One turn moves every row onto another: examples first, then more rows asked
vif: [-3.20  0.62 -2.45 -3.86  0.75  1.17 -1.06 -0.69 -0.02  1.83 -0.58 -2.90
  2.41  3.31  2.77 -1.50 -0.24  0.34 -1.88  2.02]
sazuk: [-1.59 -0.42 -1.50 -3.26 -1.62  1.63 -1.14 -0.39  1.29  3.54 -0.61 -2.35
  2.64  2.54  2.89 -3.43  0.42  1.29 -3.68 -1.55]
poz: [-0.98  0.06 -0.88 -1.66 -0.37  2.21  1.35  0.45 -0.88  3.91 -1.42 -0.02
  0.54  2.46 -1.05  1.61 -0.49  0.74 -3.27 -0.26]
niki: [-0.08  0.44 -0.90 -1.45 -1.03  1.43  1.06  1.20  0.12  4.66 -1.66 -0.51
  0.79  2.11 -0.77  0.78 -0.76  1.27 -3.36 -1.75]
felis: [-1.04 -2.07 -2.25 -3.31  0.77  1.30 -0.07  0.47 -0.94  0.48 -0.21 -1.50
  1.03  1.19  2.57 -2.69 -0.13 -0.29 -0.46  1.84]
mer: [-0.14 -1.89 -1.95 -3.17 -1.03  1.05 -0.43  0.79  0.72  1.81  0.42 -2.13
  1.29  0.07  1.38 -4.38 -0.44  0.74 -1.29 -0.18]
napun: [-0.90  0.98 -1.12 -1.16 -0.83  0.92 -0.55  0.69 -0.35  2.74 -0.54 -1.74
  0.41  2.16 -1.61  0.16 -0.90  1.83 -1.80 -2.26]
mivu: [-1.99  0.42 -0.93 -4.09 -1.47  1.63 -0.97 -0.76  1.42  3.95 -0.16 -2.67
  1.83  1.11  1.54 -3.15 -0.51  1.75 -3.01  1.34]
malu: [-1.65 -0.75 -0.09 -3.85 -1.68  2.26 -0.38 -0.73  0.22  4.11 -1.37 -1.00
  1.58  1.52  2.95 -3.01  0.81  1.41 -3.56  1.29]
Ligi: [-0.86  0.82  0.04 -1.67 -0.95  1.46 -0.07  0.42 -1.10  3.34 -1.08 -0.61
 -0.48  1.28 -1.53  0.36 -0.62  1.91 -1.70 -0.41]
tude: [-2.67  0.26 -0.94 -4.52 -0.29  1.84 -0.62 -1.03 -0.03  3.05 -0.83 -1.78
  1.37  1.73  2.32 -1.98 -0.12  1.07 -2.27  3.39]
toz: [-0.39 -3.73  0.19 -3.51  0.56  1.65  0.76  2.32 -1.56  2.61 -0.64 -0.63
  2.63  2.71  0.10 -0.67 -0.43 -0.50 -0.81  0.54]
toba: [-1.09 -0.02 -1.98 -3.76 -1.37  1.67 -0.67 -0.57  1.07  3.47 -0.60 -2.53
  2.50  2.11  2.69 -3.53  0.31  1.35 -4.20 -0.84]
tilo: [-0.61 -3.56 -0.06 -3.10  0.52  1.34  0.10  1.93 -2.04  1.60 -0.27 -1.29
  2.43  2.85 -0.17 -0.97 -0.32 -0.33 -0.06 -0.19]
bidu: [-0.21 -3.60  0.76 -3.38 -0.20  1.74  0.23  1.94 -1.83  2.32 -0.29 -0.66
  1.87  1.97 -0.57 -1.40 -0.34  0.21 -0.46  0.47]
pup: [-2.38 -0.40 -2.51 -3.12  0.08  1.41 -0.98 -0.48  0.06  1.98 -0.98 -2.45
  3.03  3.95  3.82 -1.78  0.88  0.23 -2.63 -0.56]
nerus: [-3.07  0.27 -2.05 -3.24 -0.74  0.91 -1.88 -0.13  1.55  2.72 -0.06 -3.37
  3.03  3.24  2.17 -2.47 -0.35  0.74 -1.81 -0.48]
Veb: [-1.43  0.12 -1.77 -1.40  0.46  1.86  1.14  0.56 -1.34  2.96 -1.35 -0.40
  0.87  3.43 -0.76  2.10 -0.46  0.24 -2.86 -0.66]
mit: [-1.38  1.03 -1.76 -1.18  0.61  0.86 -0.53  0.67 -1.40  1.75 -0.99 -1.65
  0.54  3.18 -0.94  1.18 -0.73  1.02 -1.04 -1.54]
zam: [-2.58  0.70 -2.61 -3.62 -0.45  0.94 -1.41 -0.32  1.51  2.65 -0.03 -3.61
  2.92  2.62  1.95 -2.81 -0.51  1.01 -2.57 -0.08]
Bur: [ 0.09 -3.88  0.52 -3.52 -0.56  1.71  0.78  2.30 -0.82  3.37 -0.40 -0.76
  2.46  1.91 -0.45 -1.34 -0.56  0.05 -1.38 -0.05]
fel: [-0.50  0.56 -2.14 -1.16  0.01  1.04  0.69  1.46  0.03  3.42 -1.43 -1.13
  1.61  3.40 -0.12  1.26 -0.60  0.69 -2.95 -2.40]
gati: [-0.66 -1.84 -3.13 -2.87  0.34  0.69 -0.51  0.87  0.17  0.31  0.40 -2.62
  1.90  1.41  2.01 -3.50 -0.40 -0.13 -0.64 -0.29]
duge: [-1.10  0.30 -2.09 -1.15 -0.10  1.72  0.83  0.80 -0.49  3.27 -1.04 -1.03
  1.46  3.40 -1.07  1.51 -0.66  0.55 -3.20 -2.03]
tez: [-2.03  0.04 -3.04 -3.56  0.39  1.41 -0.58 -0.58  0.12  1.94 -0.80 -2.70
  2.86  3.52  3.72 -2.11  0.56  0.52 -3.38 -0.30]
gab: [-0.79  0.11 -1.20 -1.40 -0.83  2.03  0.93  0.70  0.01  4.21 -1.01 -0.76
  0.87  2.45 -1.45  1.15 -0.64  0.83 -3.57 -1.58]
dom: [-2.51 -0.61 -1.08 -3.71 -0.04  2.22 -0.16 -0.81 -0.97  2.58 -1.79 -0.84
  1.76  3.07  4.01 -1.44  1.20  0.39 -2.67  2.12]
fik: [-1.31 -0.17 -0.96 -4.34 -1.07  2.43  0.05 -1.09  0.03  3.74 -1.33 -1.22
  1.53  1.38  2.99 -2.91  0.70  1.33 -3.93  1.66]
napiz: [-2.11 -0.32 -2.08 -4.12  0.50  2.26 -0.06 -0.99 -0.90  2.24 -1.46 -1.52
  1.79  2.85  3.96 -1.62  0.82  0.46 -3.19  2.11]
kitip: [-1.59  0.60 -1.68 -1.27  0.34  1.65 -0.06 -0.04 -1.48  2.07 -0.65 -1.41
  0.61  3.21 -1.57  1.47 -0.53  0.77 -2.04 -1.27]
Kom: [-1.07  0.52 -0.46 -1.59 -0.88  2.02  0.24 -0.16 -1.13  3.26 -0.73 -0.86
 -0.10  1.83 -2.09  0.75 -0.55  1.50 -2.49 -0.87]
Pusun: [-2.43  0.01 -0.30 -3.70 -2.06  1.51 -1.53 -0.35  1.80  4.23 -0.17 -2.34
  2.05  1.50  1.72 -3.22 -0.19  1.53 -2.65  0.74]
kal: [-0.37 -3.71 -0.71 -3.06  0.55  1.19  0.59  2.63 -1.14  2.24 -0.09 -1.41
  3.31  3.28  0.05 -0.89 -0.50 -0.53 -0.82 -0.80]
Pako: [-0.46 -2.15 -1.35 -3.58 -0.65  1.53  0.09  0.20 -0.31  1.67 -0.26 -1.10
  0.49 -0.06  1.83 -3.55 -0.20  0.53 -1.05  2.03]
nesok: [-1.06  0.30 -1.85 -1.47  0.64  1.62  1.14  1.30 -1.16  2.94 -2.11 -0.29
  1.08  3.57  0.39  2.18 -0.49  0.25 -2.51 -0.64]
Zape: [-0.40 -3.49 -0.47 -2.86  0.08  1.12 -0.34  2.20 -1.09  1.70  0.21 -1.85
  2.84  2.73 -0.60 -1.63 -0.61 -0.01 -0.42 -1.43]
rig: [-0.72 -2.50 -2.19 -3.59  0.45  1.54  1.02  1.28  0.37  2.60 -0.74 -0.57
  1.69  0.95  2.74 -2.29 -0.72 -0.61 -1.49  2.82]
sume: [-0.04 -3.58 -0.18 -3.18 -0.42  1.21  0.40  2.58 -0.40  2.99  0.09 -1.42
  3.13  2.55 -0.51 -1.53 -0.81  0.04 -1.35 -1.45]
rumit: [-0.91 -2.29 -3.51 -3.20  0.91  0.92  0.75  1.56  0.60  1.60 -0.43 -1.63
  2.64  2.16  3.02 -2.13 -0.82 -1.00 -1.24  1.15]
gevo: [-1.61  0.47 -0.75 -1.63 -0.09  2.10  0.26 -0.04 -1.81  2.45 -1.03 -0.73
 -0.05  2.43 -1.53  1.67 -0.27  0.97 -1.98 -0.08]
sugus: [-0.38 -2.25 -3.12 -2.98 -0.27  0.82  0.39  1.92  1.89  2.57  0.18 -1.95
  2.65  1.33  2.22 -3.38 -1.11 -0.37 -2.01 -0.35]
zosuv: [-1.42  0.78 -0.62 -1.71  0.11  1.54  0.02  0.29 -2.05  2.10 -1.28 -0.59
 -0.31  2.45 -0.90  1.37 -0.44  1.16 -1.04  0.43]
fudas: [-0.49  0.20 -0.54 -1.83 -0.28  1.92  1.49  0.93 -1.06  4.14 -2.08  0.36
  0.29  2.23 -0.14  1.46 -0.43  0.92 -2.90  0.07]
fetel: [-3.74  0.11 -1.92 -3.70  0.37  1.28 -1.40 -0.50 -0.04  2.02 -0.81 -2.32
  2.47  3.57  3.01 -1.22  0.05  0.11 -1.32  2.04]
zazi: [-2.87 -0.18 -0.06 -4.32 -0.93  1.97 -0.96 -0.79  0.27  3.49 -0.96 -1.25
  1.44  1.92  2.54 -1.95  0.02  1.03 -1.73  3.18]
fadup: [-1.16  0.83 -1.39 -1.23 -0.66  1.49 -0.15  0.14 -0.81  2.79 -0.27 -1.72
  0.59  2.57 -2.07  0.54 -0.72  1.20 -2.41 -1.96]
siku: [-0.19 -2.40 -1.98 -3.56 -0.85  1.44  0.89  1.42  1.51  3.55 -0.23 -0.97
  1.76  0.14  2.01 -3.48 -0.91 -0.08 -2.15  1.35]
Zogo: [-0.04 -3.38  0.60 -3.29 -0.69  1.41 -0.04  2.07 -0.87  2.52  0.04 -1.31
  2.30  1.71 -0.98 -2.12 -0.48  0.44 -0.83 -0.94]

vif -> fik
fadup -> Veb
Now find these:
Pako -> sugus
mit -> fudas
pup -> zazi
sume -> tilo

One turn moves every row onto another: examples first, then more rows asked
Genik: [-0.25  0.09  0.50  0.21 -1.23 -1.02  1.15 -1.34 -0.36  1.28 -1.15 -2.53]
Piro: [-0.25 -0.02 -0.06 -1.16 -0.52 -0.80  1.87  2.23  0.09  2.81 -0.35 -0.19]
Vodu: [ 0.73 -0.87 -1.15 -0.04  0.81 -2.48  0.85  1.63  2.23 -0.69 -0.09 -0.48]
fozin: [-0.73  2.54  0.46 -0.12  0.96  0.76  2.63 -1.20  1.05 -0.30  0.74  0.99]
Mudor: [ 0.39  1.04  0.93 -0.06  0.10  1.22  2.65  0.67  1.67 -1.48  0.39  1.88]
ter: [ 0.55  0.60 -0.64  1.52  1.90 -0.36  2.77  0.98  1.95 -0.82  1.17  0.79]
nepez: [ 1.02 -1.68  0.00  1.73  0.12 -0.03 -0.71 -0.40  0.42 -0.25 -0.03 -1.91]
tam: [ 0.80  1.39  0.39 -0.83  0.08 -0.30  0.14 -0.29 -0.02  2.10 -1.85 -2.28]
vatof: [-0.20 -0.42  1.01 -1.10 -0.12 -1.83  3.12 -0.28  0.39 -0.85  1.03 -0.98]
Siko: [-0.43  0.16 -0.41 -1.03 -0.74 -2.71  0.89  1.10  1.69 -1.01  0.23  0.66]
kas: [ 0.20  0.64 -0.83  1.14  0.40  1.17 -0.82 -0.15 -1.78 -0.58 -0.98 -0.73]
Met: [-1.00  1.42  1.36  0.43  0.60  1.02  2.18 -1.20 -1.17 -0.26  1.03  0.02]
Zezot: [-0.07  1.81  0.27 -1.17 -0.35  0.67  0.75 -2.12  0.02  1.83 -0.77 -0.08]
Pegom: [ 1.51 -0.39  0.43  1.69  0.22 -1.25 -0.90  1.27  0.85  1.75 -0.13 -1.42]
Gike: [-0.24  0.79 -1.73  0.33 -0.42 -0.96 -1.51  1.14  0.31 -0.92 -0.92  0.96]
vis: [ 0.64  1.14  0.00 -0.71  0.88 -0.27  1.09 -0.24 -0.46  2.90 -1.51 -1.57]
zuf: [ 0.10  2.12  0.73 -2.01  0.07  1.21  2.43 -0.65  0.53  0.06 -1.37 -0.33]
vuvas: [ 1.18 -0.05 -0.20  2.50  0.36 -1.10 -0.12  0.68  0.67  2.27 -0.70 -0.98]
rabas: [-0.50  0.86  0.32 -2.54  0.74  0.85 -0.35  1.37  1.08  1.28  0.19  0.56]
lizov: [ 0.22  1.47  0.52 -2.63  1.05  1.04  2.42 -0.50  0.60  0.75 -0.78  0.26]
dev: [ 0.03 -0.10  0.83  0.38  0.68  0.57  2.01 -1.15 -1.87 -0.60  0.47 -1.78]
migi: [-1.49  1.79  0.25 -1.53 -0.82 -1.00  2.75  0.08 -0.30  0.40 -0.85 -0.24]
vip: [ 0.41  0.61  0.65 -0.61  0.68  0.97  1.95 -0.12  2.43 -1.27  0.64  2.08]
Zotuv: [ 2.00 -1.48 -1.48  1.15  0.97 -1.06  0.66  1.40  1.67  0.84  0.14 -0.24]
gubam: [-0.45  0.98  0.56 -0.14  1.19  2.14 -0.59 -0.55  2.55 -0.99  0.24 -0.04]
suke: [ 0.37 -0.53  0.07  2.14 -0.88 -0.64  2.97  1.02  0.96  1.60 -0.69 -1.32]
Porog: [ 1.03 -0.30  0.20  2.60  0.39 -0.40  0.39  0.57  2.49 -0.25  0.67  1.21]
nofep: [ 1.54 -0.78 -0.92 -0.57 -0.24 -0.35 -0.48 -0.66  0.41  2.69 -1.01 -0.81]
sel: [ 1.32 -0.42  0.67  2.08  0.17 -0.21  0.67  1.78  1.81 -0.40  1.15  1.23]
katuz: [ 0.20  0.14  0.48  2.58  0.06  1.26  1.51 -0.53  2.43 -0.80 -0.36 -1.35]
meri: [ 0.85 -0.72 -1.82 -0.47 -0.90 -0.71 -0.95  0.58  0.67  0.58 -2.03 -0.07]
Zav: [-0.31  0.78 -0.28 -0.01 -1.04  1.30 -0.35 -1.20 -1.41  0.73 -1.36  0.07]
Kefo: [ 0.44 -0.88 -0.73  0.79  1.27  0.68 -0.55  1.59  0.94 -1.71  0.87  0.56]
feteb: [-0.40  0.45  0.76  0.31  1.70 -1.27  2.92  0.53  0.93 -1.22  1.87 -0.36]
non: [-1.22  1.40 -0.41 -1.06  0.70  0.10  1.67  1.83  0.46 -1.39  0.38  1.62]

tam -> sel
Zav -> Vodu
Now find these:
gubam -> Piro
kas -> Siko
migi -> nepez
vip -> vis
ter -> Zezot

